Small tables with named rows and columns. After each table, cells are looked up by row and column.

Table kan
	bopori	tomino	kideta	bim	tid
pidakot	531	667	544	680	765
pev	349	430	304	710	772
nuriv	507	534	552	460	535
suz	830	827	723	282	494
kuzep	538	429	391	489	574
paroke	474	408	620	599	273
muz	458	670	690	375	579
tinin	676	601	297	570	538
gab	560	624	578	798	688
ruselik	548	470	451	741	455
rimita	687	603	450	677	569
vos	581	522	451	737	553
naluput	99	363	235	701	608
giv	467	650	592	796	547

What is the bopori of giv in kan? 467
What is the bim of suz in kan? 282
What is the tid of suz in kan? 494
What is the bopori of vos in kan? 581
What is the bopori of pidakot in kan? 531
What is the tomino of nuriv in kan? 534
What is the bim of pev in kan? 710
What is the kideta of paroke in kan? 620
What is the kideta of rimita in kan? 450

mele
|  | pez | ruve | pep | viz |
|---|---|---|---|---|
| dore | 68.3 | 28.0 | 12.0 | 18.0 |
| zet | 52.0 | 19.4 | 74.5 | 23.9 |
| lozeta | 63.2 | 76.2 | 41.7 | 37.3 |

ruve of dore: 28.0
pez of lozeta: 63.2
pep of dore: 12.0
pez of zet: 52.0
pep of lozeta: 41.7
viz of zet: 23.9
ruve of zet: 19.4
pep of zet: 74.5
pez of dore: 68.3
ruve of lozeta: 76.2
viz of dore: 18.0
viz of lozeta: 37.3
Which row has the largest ruve? lozeta

Table pes
,zok,pinen,tisisuk,sefil,div,fepu,kodav,digim,fir
vakozo,162,126,101,88,126,166,78,172,102
mebob,189,135,98,78,136,196,63,205,100
fasu,162,126,101,88,127,166,78,172,102
tad,135,117,104,98,117,137,93,140,105
dolab,162,126,101,88,127,166,77,172,102
mur,108,108,108,108,108,108,108,108,107
repozeg,162,126,101,88,127,166,78,172,102

mebob, div => 136
dolab, fepu => 166
mebob, zok => 189
repozeg, digim => 172
fasu, fepu => 166
vakozo, zok => 162
Row with the largest kodav: mur

ravo =
columns: rur, zudaru, pugu, voz
met: [-1.918, -3.830, -2.259, -1.991]
turigi: [1.570, 6.531, -4.301, 0.371]
buzab: [5.515, -1.943, -2.377, -3.435]
kuf: [0.798, 0.180, -2.733, -5.659]
lufu: [5.221, 0.531, -9.745, -0.510]
pofov: [0.777, -4.584, 0.673, -4.074]
donasap: [-2.033, 3.774, -0.024, -1.433]
sipi: [-2.690, -4.295, -1.199, -4.525]
gulup: [-1.412, 4.480, 1.107, 2.158]

pugu of gulup: 1.107
rur of donasap: -2.033
zudaru of buzab: -1.943
rur of met: -1.918
voz of turigi: 0.371
pugu of buzab: -2.377
rur of turigi: 1.570
zudaru of turigi: 6.531
pugu of kuf: -2.733

les:
columns: num, zumopa
gotis: [66, 87]
val: [156, 165]
gado: [67, 64]
bubonub: [116, 126]
bosa: [180, 198]
vul: [70, 52]
rukoza: [113, 128]
dasubom: [73, 91]
fonoleg: [164, 133]
kazu: [119, 143]
gukepar: [85, 143]
kibel: [128, 101]
pob: [108, 130]

What is the zumopa of kazu in les? 143
What is the num of kibel in les? 128
What is the zumopa of gukepar in les? 143
What is the num of dasubom in les? 73
What is the num of fonoleg in les? 164
What is the num of rukoza in les? 113
What is the zumopa of bosa in les? 198
What is the zumopa of bubonub in les? 126
What is the num of vul in les? 70
What is the zumopa of dasubom in les? 91
What is the num of val in les? 156
What is the zumopa of val in les? 165
What is the num of pob in les? 108
What is the num of kazu in les? 119
What is the num of bubonub in les? 116
What is the zumopa of rukoza in les? 128

vin.csv
,mez,vovolo,pogam,selomu,gir,dakug
ketilas,-1.2,-62.4,2.0,-35.1,48.4,59.8
nofumer,-64.1,10.5,-10.5,-16.6,48.4,-12.6
rasokip,-4.9,-55.4,-5.8,-35.1,52.3,59.8
beso,-30.8,31.3,26.8,-17.4,-53.5,-9.3
nel,-41.9,27.8,30.0,-15.7,-41.7,-15.9
visimis,-56.7,3.5,-19.8,-19.1,60.1,-2.8
pogite,57.9,-55.4,-30.7,-3.9,-14.3,-62.0
fipo,-4.9,27.8,8.2,-19.1,-69.2,-2.8
dut,-67.8,20.9,14.4,-12.4,13.1,-29.1
zarodo,50.5,-76.3,-8.9,-3.1,-2.6,-65.3
tun,-64.1,10.5,-10.5,-15.7,48.4,-15.9

What is the pogam of beso in vin?
26.8
What is the mez of beso in vin?
-30.8
What is the vovolo of zarodo in vin?
-76.3
What is the selomu of nel in vin?
-15.7
What is the dakug of nel in vin?
-15.9
What is the pogam of pogite in vin?
-30.7
What is the mez of tun in vin?
-64.1
What is the pogam of nel in vin?
30.0
What is the mez of nel in vin?
-41.9
What is the pogam of visimis in vin?
-19.8
What is the vovolo of tun in vin?
10.5
What is the selomu of fipo in vin?
-19.1
What is the selomu of dut in vin?
-12.4
What is the vovolo of fipo in vin?
27.8
What is the pogam of rasokip in vin?
-5.8
What is the dakug of pogite in vin?
-62.0
What is the gir of pogite in vin?
-14.3

